(in the rows, 128 means zero)
Each run below is a few steps of one of 8 hidden systems, one row a step.
Puden, trace 1 (10 x 20):
[[162 122 159 143 144 110 121 135 114 166 135 118 122  87  99 145  70 102
   94  59]
 [141 162 140 126 137 121 109  79  82 111 184 138 138 104 116  99 138  76
   98 186]
 [166 152 150 110 189 122 127 197 119 126 134 116  85  85 125  98 116 154
   96 122]
 [118 141 120 144 118 156 139  80 135 134 191  80  86  91 123 131 157 106
   92 101]
 [134 146 122 103 143 145 135 179 132 108 137 104 101 120 139  92 189 139
  128 209]
 [115 132 107 149 108 154 156 162 191 152 127  97  69 103 129 159 131 155
  134  80]
 [ 91 119  80 122  51 140 121 105 134 120 137 113 131 137 134 119 178 121
  145 188]
 [101 113 125 123 110 120 132 218 138 139  79 133 104 135 136 152 108 159
  177 138]
 [ 71 124  91 153  58 139 120  81 135 131 138 150 134 137 142 152  88 124
  153  92]
 [ 86 103 131  91 117  96  98 156  74  97  98 159 160 168 136 101 121 148
  148 167]]
Lanap, trace 2:
[[133 126 134  67 135  98 113 189  97 117 117  99  96 131  73 108 157 171
   96 130]
 [119 147 122 166 107 182 138 128 105 182 170 104 108  91 112 157  93  89
  149  99]
 [103 158 134 109 137 131 110 153 155 107 153 164 137 130 132  55 135 109
   85 198]
 [105 127  85 129 138 129 131 155 125 138 131 101  52 115 123 152 148 203
  125  90]
 [111 113  98 158  75 178 127  91 139 153 157 108 157 112 156 105 141  75
  135 157]
 [ 99 131 140 128 172 110 142 175 167  93 105 155 101 148 167 121 162 160
  140 187]
 [124 119  63 153  82 126 123  78 140 132 119 132 110 124 154 159 110 172
  146  74]
 [115  78 150 111  93 121 127 125 121 109 105 104 183 151 146 109 169  83
  146 181]
 [116 147 149 154 178 107 148 137 130 108 100 173 103 148 151 191  99 158
  181 116]
 [135 116 110 102  75 110 103  67 116 109 120 143 181 147 124  99  98 127
  108  81]]
Zug, trace 3 (10 x 20):
[[161 188 111 124  91 161 128 116 159 145 158 138 123  99  89 114  78 112
  101  89]
 [135 103 123 106 123  92  88 163  78 155 136 113 124 110  84  93 154 113
   84 189]
 [115 172 129 144 123 162 149 185 139 134 150 114  64  74 145 151 100 127
  158 124]
 [109 146  91 120  95 123  94 104 155 116 161 159 131 114 137  58 124 123
   68 160]
 [ 93  95 112 121 142  96 123 170  97 118 121  89  64 109 145 142 177 173
  131 150]
 [ 90 162 116 146 100 191 156  96 169  99 166 123 118 116 186 117 128 110
  149 120]
 [101  86 112 116 136  84 110 120 165 104  98 151 139 170 141  97 181 162
   92 172]
 [107 115 105 138 116 154 160 108 118 124 117  88  97 145 141 190 156 172
  184  83]
 [109 105 136 138 105 162 132  88 156 128 123 146 206 175 150  96 133  85
  135 148]
 [119  96 135 136 154  78 131 153 138 140  68 159 125 177 102 182 132 171
  151 124]]
dip, trace 4:
[[154 140 125 161 179 106 120  78  78 124 125 178 149 150 141 163 128 130
  165 176]
 [208 114 147 131 184  97 125 134 129 121  90 138 151 115 158 114 106 148
  114 102]
 [170 124 159 133 160  84 126  52  78 116 152 108 127 110 104 161 145  99
  107 109]
 [211 178 159 114 167 147 142 132  96 106 140 124 146 105 133 112 126 104
  146 168]
 [182 154 174 121 135 112 145 123 175 118 137 106 117  85 109 127 109  91
   81  80]
 [167 176 120  96  91 138 125 101  98 122 171  93 117 103  68 120 158  98
  109 156]
 [157 154 156 113  95 172 150 198 160 137 130  86 125  83 125 108 115  82
  138 142]
 [ 94 162 124 125  59 118 121 124 178 132 158 137 100 103  87 126 106  92
   90 126]
 [111 133  84  89  61 147 110 184 107 134 132  99 110 111 110  90 142 143
  132 170]
 [ 48 103 140 146  82 146 135 175 156 140 133 116 106 108 158 130  98  97
  143 110]]
nabor, trace 5 (10 x 20):
[[151  78 115 122  86 138 120  82 107 150 131  72 173 135 109 113 177  93
  111 134]
 [135 153 154 145 138 136 164 173 165 114 104 136 112 127 150 165 145 108
  186 192]
 [143 146  75 134  64 112 111 100 171 137 111 166 133 122 117 130  80 148
  117  88]
 [133  62 156  96 114  74 106 152  84 126  90  91 156 133 109 120 162 109
  119 154]
 [107 181 160 138 127 140 143 152 105 108 134 161 112 115 139 171  64 108
  192 130]
 [120 124 115 106 123 102  94  94 141 104 130 174 163 147 138  67  99 149
   71 102]
 [104  98 168  97 173 103 132 162  68 118 130  78  91 135  98 148 169 151
  121 113]
 [124 183 132 146 140 202 144  94 108 137 177 149 150 137 129 124  89 100
  155 119]
 [125 110 125 123 171 117 124 131 198 122 120 145 131 155 134  77 170 160
   62 138]
 [137 121 104 143 126 141 137 139  95 178 138  78  78 111  76 184 154 149
  142 108]]
dip, trace 6:
[[179 165 115 115 108 202 138 138 109 162 150  91 142 108  95 113  97 120
  135  85]
 [113 124 171 132 126 138 133 151 175 163 151 116 139 126  75 105 144  61
   75 159]
 [137 178  85 135  96 136 124 171 137 163 141 135  71  97  80 154 112 147
  136 153]
 [120  93  91 145  74 158 105 153 142 177 136 104 144  91 148  74 109 103
  101 127]
 [ 57 119 133 146 113  84 116 153 134 124 142 138  75 106 131 146 151 107
  122 193]
 [111 147  66 134  95 144 112 149 119 111 126 148 100  97 194 106  88 179
  156 125]
 [ 62  63 139 122 122 103 115 113 138  94 129 107 130 134 181  93 162 127
   94 114]
 [ 79 152 121 126 145 126 146 112 103  73 133 142  88 155 161 167 155 172
  184 150]
 [131 114 119 119 138 165 141 114 165 100 102 139 172 167 186  94 117 168
  138  76]
 [102  93 153 117 148  96 144  83 136 111 112 120 139 195  92 166 192 139
  122 119]]
Puden, trace 7, 10 rows:
[[ 79  65 123 123 101 165 121 137  99 141 111 104 175 158 161 104 117 131
  149  89]
 [ 56 124 165 146 169 111 135 119 140 108 118 188 139 190 129 156 122 127
  151 144]
 [159 129  83 120 145 141 116  95 115 127 104 164 168 174 135 115 104 194
  134  81]
 [122  50 170 134 156 111 123 103 109 149 108 107 183 165 122 123 148  98
  106 105]
 [166 159 154 166 199 122 143  95 132 129 121 182 147 154 129 166 121 118
  153 159]
 [206 115 106 130 138 111 109 102 153 139 108 135 162 113 138  86 114 142
   75 100]
 [167  97 174 137 153  74 129  99  96 135 127  93 127 105  97 164 168  77
  110 153]
 [207 187 134 150 150 148 144 132 137 123 139 142 124  78 158 131 101 100
  149 164]
 [158 130 132 112  95  79 112 125 168 108 136 109 102  72 126  95 130 110
   57 120]
 [153 156 144 103 110 113 136 133  71 109 148  78  85  87  97 165 160 107
  151 160]]
Reto, trace 8:
[[112  84  90 165 138  91  96 171 154 181 100 163 107 113 136 121 101 157
   98 131]
 [150  91  80 174 132 101  99  79  65 152 125 136 128 102 169 151 118 138
  146 141]
 [142 112 145 161 184 117 131 153 118 114 116 140 125  98 211 116 126 118
  150 178]
 [143 127 132 123 150  60 124 101 141  61 109 147  98 107 186 136 125 165
  117 110]
 [186 126 131  97 138 130 138  77 101  69 124  94 160 126 172 100 172 131
  135 138]
 [148 143 193 103 138 124 176 142 177  72 108  94 123 131 140 149 166 102
  148 131]
 [149 186 135  89  91 127 143  88 177  79 129 151 145 155  92 124 126 133
  117 110]
 [163 123 136  79  68 158 132 150 135 140 113  79 171 146  72 101 144 103
  123 125]
 [107 160 161 128  85 137 145 148 132 153 136 128 121 133  56 180  98  80
  158 126]
 [110 169 108 116  99 154  96 161 118 163 150 175 140 132  79  87  67 123
  108 135]]
Tuk, trace 9, 10 rows:
[[150 152 133  97 154 187 155 108 136  96 160  77 128 138 138  92 190 140
  115 125]
 [139 161 148 105 119 146 160 123 202  95 133 115 129 152 105 116 190 109
  112 170]
 [153 162  93 104  56 166 143 134 168 130 114 121 145 154  87 129 151 132
  156 161]
 [119 106 138 106  37 135 133 168 156 138  95 101 161 134 105 128 127  86
  152 142]
 [ 84 132 131 132  62  98 118 165 127 141 103 165 128 133 105 164  84 102
  170 158]
 [ 84 107 112 122  80 113  97 166  87 146 108 149 132 121 133 126  52 143
  150  86]
 [ 70  86 167 134 160  83 105 153  75 143 129 137 108 125 118 148  86 128
  113  84]
 [ 93 132 134 151 214 134 113 137  79 143 149 169 108 139 140 124  90 166
  120 103]
 [136 107 133 141 212 140 125 115 135 145 140 129 126 139 140  97 133 166
   72  69]
 [165 121 131 158 214 139 140  88 133 156 145 121 126 152 107 136 184 139
   94 142]]
dolid, trace 10:
[[139 170 101 110 120 103 111 138 189 109 116 192 122 140 112  95 105 170
   89 140]
 [137 123  95  98  74 131 110 172  69 158 122  85 106 104  81 139 108 153
  142 104]
 [ 73 145 168 139 117 163 133 141 137 146 167 142 148 137 105 111 116  54
  123 169]
 [ 95 153 100 136 161 108 119 163 165 114 125 182  75 130 147 115 116 194
  109 143]
 [ 99 100  79 125  96 143 103 113  47 153 150  89 110 112 124 128 129 155
  136  98]
 [ 78 104 172 141 159 147 141 133 130 128 151 118 140 154 134 116 178  78
  123 189]
 [114 141 102 165 174 127 148 110 172 107 123 159  81 134 179 154 135 190
  140 110]
 [142  74  77 122  94 130 105  73  75 141 119  93 162 143 135 119 157 152
  130 109]
 [132 103 188 137 152 127 164 139 139 123 105 104 150 152 127 165 172  79
  164 172]
 [153 159 114 161 144 133 145  87 178 108 111 182 138 139 173 150  88 152
  150  96]]
Zug, trace 11, 10 rows:
[[ 96  78 173 116 109  76 118 169 132 102 107 101 124  99 159 112 142  85
  113 158]
 [113 205 122 118 119 123 147 106 136  64 146 160  86 128 140 165 119 154
  169 137]
 [131 101 117  72 104 144 113 127 126  98 118  97 168 148 141  52 153 153
   90 105]
 [ 76 111 184 127 131 105 159 137 137 117 130  94  90 143  96 190 169 101
  142 127]
 [140 184 105 122 138 199 146 115 152 122 141 163 161 180 123 102 127 149
  149 144]
 [115  56 124 120 119 108 113 159 156 176  93 106 140 157  83 118 147 146
   79  90]
 [ 98 146 122 169 127 158 140 105  86 167 157 134 113 138 100 192 123 101
  181 149]
 [140 118 109 143 147 159 111 170 151 159 107 173 175 142 160  67  83 138
  118 139]
 [100  97 120 154 125  60 106 113 109 152 123 138  83 109 105 178 104 143
  106  86]
 [137 146 120 142 153 166 121  99  45 116 164 132 148 111 177 110 109 115
  164 154]]
Lanap, trace 12, 10 rows:
[[107 174 114 133 115 128 143 165 164 129 115 172  98 155  98 164 133 147
  167 188]
 [103 135  74 107  48 161 115 153 144 134 110 139 140 140 129 105  84 164
  150  93]
 [ 43  80 145 126  92 120 122 165 129 153 116 125 136 165  98 140 142 102
  138 154]
 [ 77 139 100 152 153 153 116 136  84 140 133 187 129 166 148 138  87 168
  177 138]
 [ 59  76 127 118 124 131 106 121 130 120 126 133 157 157 158  78 112 147
   90  72]
 [ 85  73 136 159 186 117 126  93  83 153 136 121 128 173 117 160 177 138
  130 139]
 [153 120 121 155 190 170 133  95 113 124 132 148 169 141 196  99 110 145
  138 105]
 [143  75 154 132 170  78 125 100 171 121 108 121 139 141 134 115 163 135
   66 100]
 [213 109 110 154 161 116 131  85  84 155 110 109 142 122 123 168 156 134
  150 144]
 [201 130 168 131 139 118 135 144 157 114 102 126 162  88 171 102  91  84
  122 120]]
nabor, trace 13 (10 x 20):
[[154 144 172 118 202 132 145 150 145 117  96 166 158 178 117 127 105 151
  135 107]
 [138 127 150 139 171 104 123  98 125 165 139 144 123 148  60 157 109 132
   81  67]
 [189 125 155 135 198 135 121 137  81 169 136 124 156 131  91 114 135 108
  108 156]
 [158 160 159 165 187 142 145 157 170 156 150 139  99  85 128 127  95 104
   98 113]
 [172 132  95 149 139 101  97 100 117 159 161 126 104  77 111 103 137 119
   63 153]
 [173 126 137 126 141 142 134 177 108 132 141  71  98  55 160 106 143 105
  125 156]
 [119 171 116 151  85 133 131 106 161 104 171 128  90  62 169 119 115  86
  120 150]
 [145 129  83  91  78 103 111 131 128  84 126 101 107  95 160  84 173 152
  110 172]
 [ 97 135 134  98  55 148 150 150 125  92 135  69 100 101 143 143 140 110
  168 116]
 [ 86 156 110 105  56 135 125  99 149  82 134 159 152 157 138 109 136 114
  151 178]]
Reto, trace 14 (10 x 20):
[[172 174 133 112 137 166 148 124 131 138 171  74  92  95  81 126 154 122
   96 103]
 [122 157 138 142 114 160 142 118 181 154 180 102 101 100  90 118 152  80
   79 134]
 [118 151  78 138  80 133 120 138 167 162 154 121  85 107  87 126 158 128
   96 170]
 [ 97 121  69 158  52 158 119 134 145 166 148 112 106  94 142 126 129 109
  137 152]
 [ 58 112  99 151  77 112 104 147 128 134 135 150 108 112 155 124 126 107
  141 195]
 [ 71 119  77 129  91 116 104 151  95 106 120 151 102 120 183 121 110 171
  164 154]
 [ 58  84 130 123 122 121 116 122  79  87 125 126 138 138 201 111 123 140
  156 120]
 [ 72 111 151 109 174 112 134 130  91  72 115 142 125 175 166 133 154 170
  159 135]
 [107 115 141 107 170 151 147 113 131  87 110 132 150 185 159 122 137 186
  146  69]
 [126  91 166 115 171 133 149  96 142 120 104 120 176 203 107 135 166 137
  124  94]]
Tuk, trace 15:
[[160 152  77  84 111 157 107 166 125 123 123 126 135 124 128  56 119 187
  103 125]
 [126 107 178 131 126 124 159 142 161 150 130  68 102 115  80 171 158  92
  111  92]
 [100 165 102 148 124 168 118 141 118 154 158 173 137 140 117 106 120 107
  144 212]
 [138  98  95 123  88 120 125 175 192 139  82 114 116 111 150 107 115 170
  110  83]
 [ 85 100 132 159 111 114 126  87  90 168 153 113 115 138  80 189 149  89
  138 135]
 [102 111 105 136 143 146 114 178 111 121 112 154 141 130 199  84 114 153
  156 176]
 [103 112 133 146 122  93 137  88 178 112 119 135 102 133 138 167 113 150
  110  48]
 [110 110 113 117 151 128 104  90  31 133 150 127 150 164 103 122 161 141
  132 162]
 [139 120 167 129 179 142 161 169 170  91  96 123 132 131 197 116 129 146
  148 112]
 [127 162 127 134 123 118 128  40 149 120 155 165 144 163  83 147 124 115
  101 105]]
dolid, trace 16, 10 rows:
[[ 96 126 135  66  92 141 121 144  90 104 118 117 166 184  88 102 150 134
  144 151]
 [ 60 139 170 129 145 149 160 168 163 125 119 146 113 171 112 161 104 139
  157  87]
 [ 95 136  91 123 139 135 101  90 104 142 139 181 150 188  93 115 104 178
  109  96]
 [111  80 139 120 171 140 120 185  79 179 106 105 137 167  85 131 145 155
  132 126]
 [ 95 123 150 194 188 154 138 103 129 177 156 161 126 144 123 163 100 103
  131 108]
 [156  99  87 153 193 110  96 118 112 157 117 163 142 141 148  94 138 174
   91 152]
 [159  75 134 163 160 117 128 138  74 170 120  78 109  85 144 167 138 114
  145 118]
 [157 131 151 170 163 129 132  70 137 121 156 144 155 105 176 114 134  66
  115 169]
 [194 112 116 127 149  78 126 138 150  95  93 115 107  86 182 120 146 162
  113 136]
 [176 130 136 120  76 119 133  81  93 106 140  72 134  75 137 150 127  81
  143 105]]

Which system made each run below?
trace 17, 2 rows:
[[131 151 101 132 179 135 127 107 100 119 119 175 125 172 132 147 104 205
  151  92]
 [135  74 158 131 175 142 136  89 121 147 125  98 169 162 119 121 142 125
   98  55]]
	nabor
trace 18:
[[ 93 120 192 133 178 134 140 121 111  97 166 113 132 121 164 105 155  72
  113 163]
 [141 191  98 119 146 121 133 119 175  87 128 179  96 137 138 118 126 189
  120 141]]
	Tuk
trace 19 (2 x 20):
[[ 88 141 121 163 175 110 115 148 178 150 144 193  96 136 126 113 118 141
   84 162]
 [153  86  50 142 110 115 100 107 112 157 113 107 113 110 143 118 145 187
  106 106]]
	Reto
trace 20, 2 rows:
[[195  99  79 130 127 107 107 113  68 161 110  99 131 118 106 140 167 155
  132 162]
 [161 118 168 154 134 143 142 169 140 133 117 109 138  73 185 120  87  74
  147 124]]
	Lanap
trace 21, 2 rows:
[[104  96 124 156 130 157 132 135  93 190 135 108 142 155  90 155 166  96
  156 179]
 [119 139  94 179 147 147 121 169 172 176 116 193 122 130 151 120  85 143
  135 161]]
	Puden
trace 22:
[[120 152 119 193 160 150 131 115 167 176 137 199 137 145 124 151  86 112
  136 148]
 [159  84  84 138 125  88  88 156 140 171  91 148 138 115 125  93 112 160
   84 132]]
	Reto
trace 23:
[[124  99 127 148 153  93 116 162 177 144 122 125  84  88 148 110 117 147
   67  94]
 [128 151  93 154 132 123 120  57  79 117 181 120  88  95 142 152 160 124
  130 159]]
	Zug
trace 24, 2 rows:
[[ 79 125 128  88  71 129 131 155 101 118 118 112 130 166  83 146 158 129
  166 166]
 [ 52 155 136 138 122 177 151 146 158 120 133 168 129 176 138 142 100 136
  175 121]]
	dolid
trace 25:
[[ 85 155 111 140 133 132 117 118  79 101 180 131  81  88 173 119 137 121
  139 178]
 [ 95 132 117 109 148 135 131 177 131  86 133 111  75  97 189  94 128 184
  122 102]]
	Puden
trace 26, 2 rows:
[[180 108 109 129 102 158 157 104 139 146 105  69 148 144 113 162 190 124
  162 138]
 [150 126 132 160  92 139 154 106 205 141  94 148 169 156 135 158 130  89
  158 149]]
	dolid
trace 27:
[[115 148  92 127 110 170 133 135 179 149 109 175 163 198 100 116 123 159
  142 144]
 [141  66 123 119  88 126 125 144 151 174  72 109 178 172  88 136 135 131
  132  99]]
	Tuk
trace 28 (2 x 20):
[[128 180 106 136 112 152 115  65  74 132 184 150 137 126 101 128 117 101
  135 162]
 [139  92 142 119 166 124 117 217 138 144  93 117 130 114 155  77 126 145
  105 142]]
	Zug
trace 29 (2 x 20):
[[171 164 113 136 137  97 128  69 179 120 125 174 129 145  95 150 120 150
   97 108]
 [209  96 111 103 113 129 123 123  84 148 103  70 159 126 100 123 171 133
  132 143]]
	dip
trace 30, 2 rows:
[[123 123 133  89 116 142 155 144 132  88  89  99 127 163 139 149 139 185
  172  72]
 [103 118 150 148  91 142 143  79 158 147 124 143 175 176  94 168 118  76
  149 112]]
	Lanap
trace 31:
[[132  96 103 110 111 159  91 127  93 166 134 125 187 146 110  57 112 127
   88 119]
 [108  95 159 149 153 105 139 168  89 168 117  99  91 119  95 194 139 116
  154 131]]
	Reto
trace 32 (2 x 20):
[[163 164  87 124 107 142 106 145  78 133 146 135 126  95 130 101 130 118
  148 216]
 [106 128 135 120  93 143 136 182 189 108 127 109 107  84 179  85 100 121
  109  99]]
	nabor
trace 33:
[[123 158 126 111 135 169 165 131 159  67 127 111 108 133 190 122 139 172
  163  95]
 [103 118 136 110 108 144 151  72 184  90 128 113 154 181 129 119 174 134
  114  95]]
	dip
trace 34 (2 x 20):
[[148 123 140  96 124 145 124 166  75 139 109 115 171 157  98 113 151 114
  163 195]
 [114 142 146 166 138 147 142 162 188 172 124 161 118 120 115 147  62 114
  121  78]]
	Puden
trace 35:
[[ 46 114 111 143 102 126 109  64 106 115 168 145 122 136 149 124 108 126
  115  91]
 [ 92  94 111 115 160 143 117 164  92 134 124 116 128 162 135  96 184 164
  134 188]]
	Reto
trace 36:
[[108  88 113 166 170 109 106 165  96 185 141 114  76  87 127 136 121 144
   98 121]
 [117 126  90 186 178 128 115  83 100 147 168 147  89  95 174 136 128 144
  117 142]]
	Reto
